One turn moves every row onto another: examples first, then more rows asked
lagar: [-31 -32  26 -14  12   1  -6 -26   3 -30 -25  -6 -10  40 -20   8  16  31
  53 -50 -41  34  16  14  10   6 -17   6 -27  28 -42  -7 -18 -19 -25  -3]
bog: [  0  29 -34  10  26  -2   2 -27 -16  51 -33   2  -6  38 -21 -16  -7   7
 -26 -33 -18   0  34  -7 -29  31 -25   5  17   0 -17  15  21  29  17 -21]
zomik: [-40  14  16   9  30  11 -19 -42 -28  45 -11 -10  -6  36 -34 -14   0  18
  -3  -2 -16   4  51  -7 -10  16 -24 -20 -17  -5 -33  60  -9   2  20 -23]
Getib: [-17  -8 -36  22  11 -19   8 -18  -5  48 -14   1 -23  52 -21  -4  -8  -8
 -30 -53 -27  -4  20   4  -3  44 -22  -4   0  19 -37   8  15  25  -2 -12]
Susem: [-39  11  21   3  37  21 -13 -31 -40  38 -23 -12 -13  25 -35 -16   7   7
  -6 -10  -9   5  44 -12  -2  20 -16  -2  -1  -7 -38  61   5  -1  30  19]
Sezal: [-26   3  29   7  43  32  -8 -36 -38  12 -12   3   8  37 -36 -26   8  32
  31  -4 -37  13  58  -2  -3   5 -27  -9 -24 -17 -39  26  -7 -33  11 -19]
fibar: [  1 -18  -6 -14   3 -17  -5 -15 -13 -27 -36  -2   5  31   5   0  14  17
  25 -85 -47  32   6  24  -4  37 -23  20  28  15 -27 -36   2  -2  -4   5]
simuv: [-33  -9   1 -60  12  -7  18 -27 -15   8   6  24  -7  25  -7  -2   7  27
  11 -33 -52  19  11   8  29   2 -25  25  21  45 -58  -2 -46  12  33  -5]
dabag: [  4 -13  -5 -11   7   0  10  -9  10 -24 -45   9 -11  35 -13   8  15  24
  44 -75 -36  28   8  17  -9  14 -23  17  -6  19 -27 -40   0  -6 -23   2]
Tono: [-13  -9 -44  16   9  -3  29  -9  -5  58 -36  -2 -16  31 -16   2 -11  -6
 -21 -52  -8   1  13  -4  -6  41 -15   5   1  21 -45  13   6  23  10  20]
zatug: [-38  23   3  -4  27  27  -1 -27 -26  46 -33 -15  -8  20 -22 -14   1  18
   1  -8   5  13  33 -11 -24   7 -19  -9  -6  -7 -33  67 -19   2  37   6]
tor: [-28  10 -22 -49  26 -11  14 -19 -22  12   8  32   9  45 -11  -9  -1  25
  -3 -16 -43  14  10 -12  16  17 -17  45  26  51 -56   1 -25  25  40   0]
tofa: [-22  -6 -30 -17 -13 -18 -26 -21  10  -7 -42  -9   7  35   6  35   1  13
  -3 -54  -7  21 -13  -3   5  36 -28  21  21  39 -22   7   2  24  -3   3]
kulob: [-26 -17  35 -24  12  12  -1 -28   0 -20 -42  -2  -7  19 -24  18  23  34
  64 -48 -29  40  13  13  -1   0 -10  -4 -25  18 -39  -2 -15 -14 -14  12]
Gemo: [-10  28 -16   3  22  -3 -31 -31 -32  44 -25  -2   0  40 -12 -20   2  -2
 -26 -36 -20   5  37  -1 -23  40 -39   2  36  -6 -24  38  13  18  44  -2]
num: [-21 -22 -20 -10  -3 -32 -11 -13   2  -1 -29 -19 -26  37  -3  12   7  -2
 -14 -73 -24  28  -3   4  -7  35 -16  19  31  35 -26  15   7  28  -5  15]
rovul: [-32   1  42 -28  24  21 -32 -29 -29 -35 -41 -22  -1  27 -13 -10  26  36
  45 -32 -25  42  23   7 -13   2 -23  11   7  -4 -23  27 -23 -26  17  10]
kiv: [-17  10  33  -2  40  34 -12 -38 -56  10 -31  10  16  25 -21 -28  17  23
  34 -16 -32   9  57   1   0  20 -20  -4  -7 -30 -41  18  -1 -33  32   7]
tuk: [-17  22  38 -24  30  29 -15 -32 -16 -17 -38  -4  16  26 -23  -8  16  45
  54 -14 -22  40  40   0 -23  -3 -26   6 -16  -7 -20  18  -7 -21  11  -6]
Povig: [-33  28   5  -3  29  13  -8 -43 -26  60 -29  -9  -3  23 -33  -3   0  13
  -7  -6  -6   8  41 -10 -23  17 -15 -17  -6  -3 -27  53   5  23  23 -11]
gasol: [ -1  28 -38   7   6   8 -21 -18 -18  36 -28  16  13  36   5  -3  -1   2
 -28 -28  -9  -4  31 -10  -8  37 -49   6  23 -14 -11  14  18  10  35 -11]
Siru: [-31  -1  39 -15  22  16 -23 -39 -18 -28 -22  -8  17  37 -19 -12  19  46
  50 -19 -38  41  34   9 -12  -4 -25  -2 -24   6 -34  16 -22 -29   4 -16]
Zisu: [-25 -39  30 -16  14   6   6 -16 -20 -31 -31 -10 -10  21 -19   8  17  25
  46 -57 -36  36  12  10  18  17   2  14  -7  10 -42 -10  -7 -23 -17  34]
mel: [-25 -32  14 -19  11  13  19 -15   2 -21 -50 -18  -8  13 -14  13  15  37
  53 -49 -24  40   4   7   0   3  -4  12 -14  28 -50   7 -26 -16 -13  22]
gezuk: [ 10 -24 -25  -9   5  -2  27 -12  -5 -10 -45   3  16  30   0   5   4  23
  37 -76 -34  32  -1  16 -10  31 -21  18   8  29 -40 -40  -8  -3 -10   8]
Sil: [-44  15   5 -55  28  11   0 -28 -30  20   6  36   3  33 -10 -13   2  28
   0  -4 -33  28  21  -8  22  17 -21  23   4  32 -47   2 -45   8  52   0]
dilo: [-19 -11 -22 -44  29   2  24 -13  -1   4   0  27 -24  38 -15 -16   1  18
   1 -30 -54   2  16  -4  27   4 -32  45  41  43 -53  -3 -29   1  28  -6]
sal: [-12  -5 -41 -12  -9 -18   1 -12  16  15 -44 -14 -10  36   2  11   0  12
  -3 -72 -12  31 -10   9 -26  32 -25  12  22  41 -29   7 -12  28   6   4]
kez: [-17 -21 -35  12  -3   0   6 -18  -4  46 -34   9 -17  22 -15  21 -11 -11
 -20 -51 -12 -12  11  -2  30  48 -29  -3   4  20 -41   1  21   9   0  15]
sud: [-19  10  20 -28  20  32  -9 -28 -24 -25 -48 -13  22  21  -3 -10  20  48
  57 -29 -21  42  23  11 -24  -3 -25   4  -1   1 -30  18 -35 -27  18  -4]
zefeg: [-12   4  10   6  26  44   3 -26 -39  19 -32  17  13  15 -18  -9  12  21
  24 -11 -22 -21  48  -5  23   4 -31  -6  -7 -35 -40  23   1 -38  16   0]
tidak: [-26  11 -20 -41  45  17  10 -13 -23  18   0  37 -19  48 -22 -25  -4  20
  -9  -3 -35  12  27 -23  21  19 -26  44  21  29 -44   4 -23  -3  47  -2]
bidab: [-18  19  22  -1  38  45   2 -39 -26  32 -35   5  -2  18 -40 -19   7  19
  35  -7 -25   9  61  -3  -9   9 -24 -18 -16 -18 -36  29   2 -20  17  -8]
kod: [-18   3  17   0  37  47  23 -29 -40  24 -38   0  16  15 -22 -20  10  33
  40 -11 -21  14  47  -1  -5   6 -13  -8 -21 -21 -45  24 -18 -29  19   4]
mefav: [-26   1   0 -53  27   8  20  -5 -17  -8  18  29  -1  34  -3 -16   7  40
   4 -20 -46  31  19 -13  21  -5 -18  46  13  27 -42  -9 -33  -8  34   2]
Vufo: [ -3  29 -36   7  18  11   3 -21 -29  58 -36  10  12  34  -5 -24  -9   7
 -19 -30  -8   3  34   0 -33  36 -33  -5  15  -6 -26  24  -2  14  41  -8]
mit: [-38  -1   5 -52  27  23  11 -20 -13   9  -2  37 -33  31 -19 -24   3  25
  11 -18 -43  14  26  -4  35   0 -34  25  18  22 -46   2 -52 -17  44  -6]
Zepo: [-42  16   3  -6   9  16 -23 -32 -21  40 -19  -9   0  20 -11  17   4  13
 -20  -7   7  -6  28 -15  11   9 -24 -13  -5 -10 -29  64  -2   6  31   7]
vob: [-19  23 -24  18  20  -6 -17 -32 -25  48  -8   5   1  55 -19 -25  -6   8
 -33 -20 -20  -1  42  -3 -25  34 -32  -7   2  -1 -24  29   9  19  22 -31]
Nonef: [ -7 -12 -26  15  14 -16  14 -17 -27  51 -18   3 -12  32 -15  -6  -6 -12
 -28 -60 -28  -2  26   0   7  53 -18   9  18  13 -44   1  28  21   8  19]
deku: [ -7 -21 -11  -6   4 -22  -1 -17   5 -26 -23   5   1  52  -7   1   9  24
  26 -72 -45  27   8  19  -7  27 -25  14  -8  34 -32 -40  -4  -2 -22 -11]
gan: [-12   0 -20 -15  -5 -30   1 -15  11  -1 -34  -8  -8  40  -7  20   9  17
   2 -77 -20  31  -7  11 -20  23 -12  11   5  35 -21 -14   4  37 -12   1]
Boz: [-36 -33  19 -18   5  19  -3 -31 -11 -26 -44 -11   5  12 -15  35  16  33
  51 -36 -26  15   5   3  35   2 -11   2  -5  19 -47  15 -12 -17 -19  17]
peg: [  7 -22 -21  -6   3   9  -5 -18  -7 -28 -51  10  16  28  -2  17  10  25
  38 -59 -37  10   5   6  22  29 -33  20  17  16 -35 -36   6 -18 -18  -4]
Rusi: [-40   4 -15 -47  29   6   3 -30 -15  31  -8  37 -23  41 -25 -11  -3   7
  -2 -18 -44   2  12  -3  26  25 -33  20  31  48 -61   9 -38  12  47  -5]
loga: [-19  16  21 -23  14  22 -30 -32 -29 -34 -39  -7  36  21   4   6  22  46
  36 -16 -18  18  25   2  -5  -9 -30  10   7 -10 -23  24 -14 -22  16 -12]
genuz: [-24 -12 -27   0  -7 -35 -12 -17  13  10 -16  -4 -17  54  -8   9   1   8
 -11 -72 -27  20  -2  14  -9  36 -23   6   3  42 -27  -6  -3  30 -15  -9]
Mog: [-11  -5 -35   6   1 -17  18 -21  -2  50 -34   3 -28  30 -23   8  -8  -9
 -17 -65 -23  -5  10   9  -6  34 -12 -10   9  19 -31  -4  12  36  -6  -1]

loga turns into tofa
zomik turns into lagar
Now these:
simuv turns into Rusi
num turns into Susem
bog turns into tuk
sal turns into zatug

One turn moves every row onto another: examples first, then more rows asked
zenu: [ 12 -14  10   4   3 -15  -2  10 -20  12   4  26  19   3 -25  25   6  -6
   7   2  48   4  12  -6 -26 -12 -19 -29  -3   8  31 -21 -33   4 -21  -3
  18 -15 -23 -25  28 -27 -26   5]
Notu: [-18  -1  35  17  -2  -1  -7  45  -3   4   7  20 -20  11 -24 -23 -10  -6
   7   9 -19  -2 -31 -28 -19 -23  35 -29 -11  16   6   5  16  10  -8 -18
  -6  30   2  -3  39  14  12  13]
sedeg: [-27  -8  -7 -11 -16 -10   5  37 -20  15   8   0 -15  -9 -18 -68  -8 -26
  18  26  24  -7 -13  15 -41 -22  13  15 -11  11   5  22  13  -3  -1 -10
  21   6 -30  -4  -3 -19  -8   5]
Soban: [  1 -15 -14 -53   2   5 -22   5 -30 -36  15  19 -22 -15 -21 -16 -12 -28
  -7   5  -3 -18   8 -16 -19  14  -4   7 -20  27   1  20   0  -5  -8 -31
  14  21  -9 -40 -22  10  -5   0]
ruzi: [  4   1  20  26   4  -5   6  32  11  27  -6  33 -33  -9 -45  -6   3  27
  -3  -9  30 -29   2  17   5 -25 -18 -26 -10  -2  -8  -3  22  -7 -12   4
  24 -16  32  11   1  28   8 -28]
ferib: [ -1  -5 -25   6  -7 -16  -2  -4  20  18 -13 -22 -11 -18 -14 -51 -12  27
 -19  -6 -15  -6   0  -7   6 -16  -4  38 -16 -10  30   4 -30  -9  29 -49
   3  14  -5   5 -22 -13 -11 -28]
Vok: [ 18  -2 -11  23 -10  -9   4  18 -13  29  24  39 -12 -19 -42  18  -9 -14
  45  -8  19  -4  -8 -22 -31   9 -11 -16   8   4  28 -25  -1  13 -27   3
  25  17   3  28  -8 -43  27 -22]
mev: [  8   7   3 -22 -30   9 -17 -27  11   2   0   1   1  -8 -37  33  -9  -9
  22 -14  10  39 -21  -6 -34  -1  -1 -22  -4  16   1 -47   5  -2  -8  10
 -13   1  -9  18  -1 -29  18  25]
lagi: [ 12 -14  -6 -15 -21 -18  20   0  26  13 -38   5 -11  17 -29 -13  -6  11
 -23  -8  34 -10   5  48  -4  -3   3   8 -19 -20 -13  10   7  15  -8   2
  -7 -23 -11 -11  -7 -25 -16 -12]
podur: [ 16  -2 -24 -14 -21  -3   4   8  29 -15   2  13 -14 -16 -26  -5  26   2
  -4 -24   6 -20  34   7  15  22 -34   1  -5  10  -7  18  21   1 -21   7
  -7 -15  22  -2 -32   3  49  -3]
Buzu: [ 29  18 -15   0  -8  23 -35  -4  15  -6  39 -13  21 -17  12 -19 -30  -2
 -15   8 -16 -28  16 -34 -48  -8   8   6 -38   4   9  10   5  -8 -11 -22
  -4  27   1   6  -4 -13  -4   5]
viraz: [-25 -10  20  21 -28  -3 -13  21  29  33 -24  37  14  -4 -11  18   7  14
 -21 -24  12   2  -5  13  -4  27   1   7 -13   9  10  -4  -5 -27   9  22
 -18  -9  30   8 -19 -17  23 -14]
raba: [ 14  13 -27  -2  -2   9 -21  25   2  14  43  10   8  -6  -4  44  -6  15
   0 -20  24  -9 -22 -23 -24  -2  17 -11   8  -3  26   6 -20 -35  -2  -2
  21  12 -19  22 -34  14  34  31]
Nebo: [-36 -20 -29   2  -6 -22  19   1  16  16   7  11 -22 -12  -1 -28  -9   1
 -13 -25  -2   1 -45  -3  10  -2  16  20   1  18  54  25 -17   1  26 -13
   2   1   3  -9 -28  14   7 -18]
dako: [ 15 -11  -8 -13  -8   3  21 -20 -58 -11  -3  -1   0   7 -16 -25  -8  -3
  17  17   2 -16   2  12   4  -4 -21   2   5 -10   4 -12   4 -12 -46 -29
   8 -15 -22  20  10  15  13  28]
Vimo: [ -2  16 -13  32  26 -12   1   1  32  11 -16 -31   4  -7 -19 -38  -3  38
  20 -23 -21   2 -31  -5 -21 -27  -4  12  -8   0   7  17  12 -12  26 -39
   5  19  14 -10   0   4   6  13]
gol: [ -9 -12 -18   8  -4   6  19  13   7 -23  -4  18 -12 -13   6 -12 -35  20
 -17 -38 -12  -1  -6 -27   1 -10 -18  17   1   1  40  27  -7  -9  15 -21
 -25  -6   5  -8  -6  53  22  11]
Rezan: [ 10  20 -32  10   2  18  -8 -12  26  39  -8 -14   4 -12 -28  32   6  27
 -10 -14   1 -26   0   3   6  -1 -21 -10 -20 -24   6  20  17 -25 -25  23
  -5  14  19  -4   5 -15 -16 -11]
dedon: [ 20  -2 -15  21 -36  11 -13  -9   0  -9   8 -39   3 -13 -11  10 -24 -16
   6   6  -4  24  12 -27   3  21  -8  18  16  -8 -23  -5  -4  -3   2 -13
  33  19 -19 -35 -19 -26  15   7]
Mota: [ 11  23 -19  -6 -26   0 -22 -17 -29   1  18  -9 -23 -22 -12  31 -17  -5
  30   6  27   3  31  10  -8 -15  -3  -9  -7 -24  20 -22  -9  38 -10  26
  15   3  15   9   2  16  -2  24]
teda: [  2  38   8  22 -16   1 -45  40 -17   3  28  18  -3 -23 -11  -5 -29   2
   2   3 -10  -6 -25  -5  -3  10  15  24 -18  19  42   1 -13 -12  14  -4
 -51  16 -10   1   0  -5   2   9]
mag: [ -6  -7 -22   8   8 -13   8  -6   3 -20 -13  25  19  -8 -23 -43  -1  18
 -10 -38 -19 -13 -16 -18 -29 -42 -19   4  -6  18  11  13  10 -26  -2 -35
  21   3  23 -17  11  43   3  -6]
Dudil: [ 20  18  37  28  15 -21  -1 -11 -25  12  28  22  22 -11 -38   6 -10 -13
  -2 -31   4  -8 -22  16 -19  -2  22  -9   0   6  15  -7  -4 -17  40  -2
  24  17  16   9  35 -22  -2  10]
maku: [ -3 -15   0  24 -31 -14   0  23  -5 -18  16  33  -6   0 -16 -19  13 -31
   5  -2  38  18  -2   2  29 -35  31 -21 -18   8  13 -16 -10  14   1 -44
  14  -6   4  35 -13 -12 -17  -2]
retam: [  1  15  24  -8 -15 -32 -19 -15  -7  15   4   8   4  -5 -17  -9   7 -21
  27  -9  50   0  53 -23 -14  21   3 -10 -19  -3 -11 -18 -27  13 -12 -26
  15 -15  -8  19   3  -5  29   8]

Rezan turns into viraz
raba turns into Dudil
Now these:
Vok turns into zenu
Notu turns into sedeg
gol turns into Vimo

